Each path below is one point turned by a fixed rotation once a step. After each direction that follows a path, write how fast that rotation turns it, in deg/step (0 if it stays still).
Each turn is a multiple of 5 degrees from 10 to 175, or 0.
Each row of a path follows its step; steps can be skipped.
path 1
step 1: [-1.98 -2.63  3.08  3.45 -2.22  0.06 -0.72  0.36  1.19 -2.67  2.91 -2.43
 -1.48  1.28 -0.97 -0.21  0.08 -1.67  0.79  3.90  1.74  4.81 -0.98  0.80
 -2.07 -0.67  0.19  1.95 -4.19  2.20 -0.51 -1.64 -0.63 -1.77 -1.30 -1.00
  1.20  1.60 -2.77  0.41  1.42  0.23  2.73  0.89 -1.27 -0.02  1.42 -0.27]
step 3: [-1.50  1.67  0.92 -3.85 -0.03 -0.88  2.72  0.33 -0.32  1.43 -0.73  0.54
  0.13  0.83  0.71 -2.72 -3.15  0.60  3.49  4.12  0.03 -0.44  0.96  4.02
 -0.03 -3.20  1.05  2.32 -1.38 -0.60 -0.02  0.78  2.08  1.37 -0.25 -3.66
 -1.20  1.98  3.41 -0.48  2.65  3.30  1.31  0.77 -2.49  0.04 -0.91  1.03]
step 4: [ 1.11 -0.51  1.31  2.03  3.37 -2.42 -1.27 -0.79  1.90 -1.60 -1.72  3.39
 -0.24 -2.46  0.62 -3.11  2.29 -0.27  1.63 -0.27 -1.03  1.43  2.30 -1.13
 -1.38  1.08 -0.03  0.80  2.02 -0.59 -0.63 -1.80  2.73  0.58  3.91  1.62
  3.97 -1.16 -0.17  3.63  4.03  1.81 -0.52  2.62 -1.06  2.27  0.70  0.60]
step 7: [-0.25 -0.23  0.43 -0.16  1.55 -0.28  3.97 -0.21  2.60 -2.35 -0.79 -0.10
 -2.15  4.74  2.49 -0.97  1.95  4.18 -3.69  3.10 -0.23 -1.86 -1.18 -1.42
  1.30 -0.99 -1.87  0.48 -1.74  1.12  2.41  2.60  0.09  1.46 -0.46 -1.98
  3.74 -1.63 -1.82  2.04 -1.19 -0.61 -0.59 -1.73 -2.55  0.22  0.86 -0.91]
step 8: [-0.25  2.95  1.17  1.03  5.64  0.23 -0.32 -3.08 -2.81 -0.50  0.16  0.34
  0.62 -2.78 -1.68  1.11  2.87 -0.01  0.46  0.91  1.11  0.00 -0.60 -1.49
 -0.54  0.09  3.62 -1.79  0.11  2.62 -0.09  1.82 -4.94 -1.73  1.41  0.89
  1.54 -1.23 -0.55 -2.64 -3.62 -0.08  0.48  1.28 -1.39 -1.37  3.57  0.77]
step 11: [ 0.75 -0.02  0.01 -1.39  4.82  1.38  2.46  1.81 -1.33 -2.88 -0.63 -0.65
  2.89  0.32  1.42  0.21 -3.76  1.59 -1.08  0.91 -0.95  0.50  1.97  1.55
  0.48  4.22 -1.70  0.28 -4.05 -1.04 -1.89  0.87 -0.41 -0.59 -1.17  0.35
  1.30  0.70  2.15 -0.33  1.80 -0.80  3.45  3.16  1.78 -3.21 -1.49 -0.94]
step 12: [ 0.82 -3.14 -0.90 -1.46 -0.54  0.01 -3.17 -0.96  0.97 -2.87  1.84 -1.28
  0.66 -4.77  1.32 -0.56 -1.17 -0.83  0.13 -0.03 -0.11  0.76  1.71  2.95
  0.07  1.56 -0.35  2.38  1.34  4.15  3.66 -2.73  0.50 -3.47  2.38  1.25
  0.74 -1.22 -2.01 -1.24 -0.40 -1.40  3.05 -0.15  0.33  0.99 -0.86  4.10]
step 19: [-0.66  2.31 -2.49 -2.05  0.99  2.50 -1.01  1.00 -2.51 -0.32  4.11  4.10
 -0.91 -0.52 -2.26  0.20  3.45  2.08  0.61 -0.79  0.09  2.78  0.77  1.62
 -0.89  2.22  2.69  2.89 -2.46 -0.56 -3.42 -1.04  0.27  1.80  1.24 -0.55
  0.74 -1.43  1.36 -1.00 -1.42  2.34 -0.08  3.57 -2.27 -1.44 -2.03  0.47]
step 21: [ 0.92 -1.19 -4.74 -0.51  5.30 -1.24  1.82  1.64 -0.17  0.22 -0.17  2.32
  0.03 -3.40 -0.85  1.05  0.49  0.31  2.30 -1.71 -2.85 -0.01 -2.89  0.12
  0.48  0.23 -0.28 -1.17  3.22 -3.67  1.62  3.31  0.43  1.27 -0.14 -1.51
  1.96  0.27  0.64  3.59  0.17  0.01 -1.69 -0.38 -2.15  1.64 -1.74  0.06]
step 25: [ 0.47  3.56  0.89  2.34 -0.56  1.14 -1.66 -2.20  0.61  0.79  0.49  2.23
  3.02 -4.12  1.60  1.27 -0.44  1.85  0.31  2.43  0.93 -1.03  1.80 -0.91
 -0.65  1.88  2.96  2.16 -0.62  0.23  2.03  4.00 -0.59  0.20 -2.11  1.22
  3.51 -1.71  1.46  1.03 -3.86  0.07  1.03  0.69  2.48  2.13 -1.03 -2.85]
Speeds:
[-0.44  0.45  0.82  0.69 -0.59  1.02 -0.69 -0.74 -0.66 -0.54 -0.10 -0.53
 -0.74  0.20 -0.44  0.33 -0.49  0.00  0.38  0.43  0.07 -0.58 -0.26  0.30
 -0.24  0.11  1.30 -0.35 -0.46 -0.46  0.18 -0.22 -0.75  1.61 -0.53 -0.95
  0.90  0.05 -0.39  0.13 -0.14 -0.03  0.52  0.05  1.15 -0.25  1.00 -0.23]
45
[-0.93 -1.24 -0.06 -0.11 -0.21  0.17 -0.30  0.86 -0.14  0.11 -0.07 -0.06
 -0.64 -0.91 -0.38  1.24  0.32 -0.70 -0.54  0.15  0.85  0.05  0.60  0.42
  0.86  0.49  1.15 -0.56 -0.41  0.93 -0.96 -0.88  0.46 -0.11  1.25  0.07
 -0.52 -0.37 -0.35  0.10 -0.29 -0.26 -0.18 -0.58 -0.40 -0.43  0.32 -0.56]
100
[ 0.05 -0.14  1.26 -0.44  0.64 -0.24  0.62  0.32  0.61 -0.26 -0.50 -1.04
 -0.44  0.75  0.78  0.54 -0.14 -0.34  0.14  0.56  0.47  0.89  0.74 -0.94
 -0.26 -0.99  1.10  0.24  0.37  0.83 -0.04 -0.41 -0.28  0.11 -0.30  0.71
  0.44  0.59  1.06  0.55  0.44  0.56 -0.69  0.27  0.09  0.21  0.38  1.05]
10
[-0.58 -0.46  0.20 -0.51 -0.58 -0.89  0.04  0.75  0.03  0.71 -0.55 -0.13
  0.88  0.74  0.30  0.65  0.28 -0.07  0.47 -0.62 -0.76 -0.23  0.60  0.81
  0.88  0.34  0.66  1.24  0.50 -1.36  0.77  0.30 -0.69 -0.06 -0.50  0.03
 -0.35  0.53 -0.68 -0.09 -0.13  0.58 -0.36 -1.06 -0.06 -0.08  0.98 -0.13]
100
[-0.55 -0.09  0.32 -1.54 -0.09  0.22 -0.90  0.87 -0.23 -0.55 -0.45 -0.04
  0.67  0.86 -0.71 -0.08  0.48  0.33 -0.52 -0.25  0.22  0.95 -0.74 -0.43
 -0.35 -0.23 -0.04  0.17 -0.77  1.07  1.67 -0.48 -0.26 -0.11 -0.47 -0.18
  0.47 -0.94  0.01 -0.58  0.01 -0.52  0.81 -0.58 -0.19  0.18 -0.31 -0.43]
65
[-0.78 -0.11 -1.22 -0.87  0.45 -0.47 -0.80 -0.21  0.44 -0.60  0.24 -1.21
 -0.49 -1.06  0.25 -0.79 -0.33 -1.25  0.10  0.34 -0.97 -0.56 -0.32  0.25
  0.38 -1.57 -0.16  0.50 -0.04  0.15 -0.24 -0.17  0.13  0.53 -0.42  0.03
  0.13  0.47 -0.68  0.12  1.03 -0.36  0.15 -0.74 -0.07  0.25 -0.29  0.04]
125
